Look-ups in named tables: a row name and a column name give one cell, copied from the table.

livari
cols = kun, gegelek, demas, karusod, geg, mobar, zefodev, fop, los, vosal
peze: [6.01, 5.19, 7.61, 5.50, 6.62, 5.42, 4.83, 4.87, 5.47, 2.98]
sasi: [5.31, 5.01, 7.27, 5.88, 3.80, 5.29, 5.43, 5.14, 4.76, 2.45]
fopin: [5.81, 5.43, 6.26, 5.07, 6.40, 5.47, 5.12, 4.90, 5.90, 5.89]
vus: [5.20, 5.28, 5.06, 5.39, 5.49, 5.18, 5.16, 5.42, 5.39, 6.41]
liluve: [6.47, 4.85, 5.82, 5.77, 4.81, 5.20, 4.99, 4.76, 5.69, 4.60]

What is the demas of vus in livari? 5.06
What is the los of sasi in livari? 4.76
What is the los of liluve in livari? 5.69
What is the karusod of peze in livari? 5.50
What is the gegelek of liluve in livari? 4.85
What is the gegelek of sasi in livari? 5.01
What is the karusod of sasi in livari? 5.88
What is the karusod of fopin in livari? 5.07
What is the los of fopin in livari? 5.90
What is the demas of peze in livari? 7.61
What is the geg of fopin in livari? 6.40
What is the kun of liluve in livari? 6.47
What is the mobar of sasi in livari? 5.29

fel.tsv
	lonipez	sil	tuse	rekiv	mirused	zuz	sise
kog	6.9	4.8	4.7	2.9	6.7	7.6	6.2
gaket	4.0	4.8	4.8	8.4	5.6	5.6	5.3
sig	3.5	4.7	4.8	4.4	4.0	3.8	4.2
kab	3.5	4.8	6.8	6.2	4.7	4.4	4.9
pamataz	4.0	4.8	5.5	7.7	2.1	2.1	4.6
mezig	3.9	4.7	5.6	8.3	5.3	4.9	5.0

rekiv of kog = 2.9
sise of kab = 4.9
zuz of mezig = 4.9
rekiv of sig = 4.4
sil of gaket = 4.8
mirused of pamataz = 2.1
lonipez of mezig = 3.9
sise of pamataz = 4.6
mirused of kab = 4.7
zuz of gaket = 5.6
rekiv of kab = 6.2
sise of mezig = 5.0
zuz of kab = 4.4

bavudon.csv
,kevu,nonu,putur,voz,mavud,rebunev,sageg,mig,sot,fufo
visular,155,123,120,130,71,159,117,134,95,106
fim,167,166,77,108,108,146,130,214,120,125
ponok,72,186,130,37,67,46,52,152,42,150
tima,157,94,173,174,65,197,97,83,89,72
ler,78,88,136,89,43,134,110,109,92,123
zur,96,91,129,118,66,138,111,123,99,119

tima, mig => 83
visular, putur => 120
ponok, nonu => 186
ler, sageg => 110
ler, kevu => 78
visular, sageg => 117
fim, nonu => 166
tima, sageg => 97
ler, mavud => 43
tima, nonu => 94
fim, fufo => 125
visular, nonu => 123
fim, sot => 120
visular, voz => 130
zur, rebunev => 138
fim, rebunev => 146
Which row has the largest voz? tima

Table kiruzad
|  | vesop | devenut | ruk | mumud | bogabo | fimul | retod | bemomik | nef | fov |
|---|---|---|---|---|---|---|---|---|---|---|
| bug | -857 | 5649 | -902 | 6844 | -495 | 8424 | 4563 | -6470 | 4929 | 6828 |
| zorad | -954 | 4576 | -1024 | 912 | 68 | 5651 | -6101 | 2530 | -5573 | 6143 |
| tav | 8952 | -3977 | 8939 | 1919 | 7881 | 1881 | -3714 | 5781 | -4027 | -6289 |
| ruz | -431 | 2302 | -272 | 1676 | 32 | 4113 | -1003 | 1748 | -1440 | 2829 |
| lanu | -5672 | 5662 | -5682 | -7008 | -4784 | -4877 | 4480 | 6825 | 4344 | 6590 |
| figama | -200 | 2031 | -94 | -814 | 218 | 155 | -5131 | 4997 | -4808 | 3043 |

fimul of tav: 1881
ruk of ruz: -272
nef of ruz: -1440
fimul of zorad: 5651
vesop of figama: -200
bemomik of ruz: 1748
bemomik of zorad: 2530
mumud of lanu: -7008
bemomik of bug: -6470
devenut of lanu: 5662

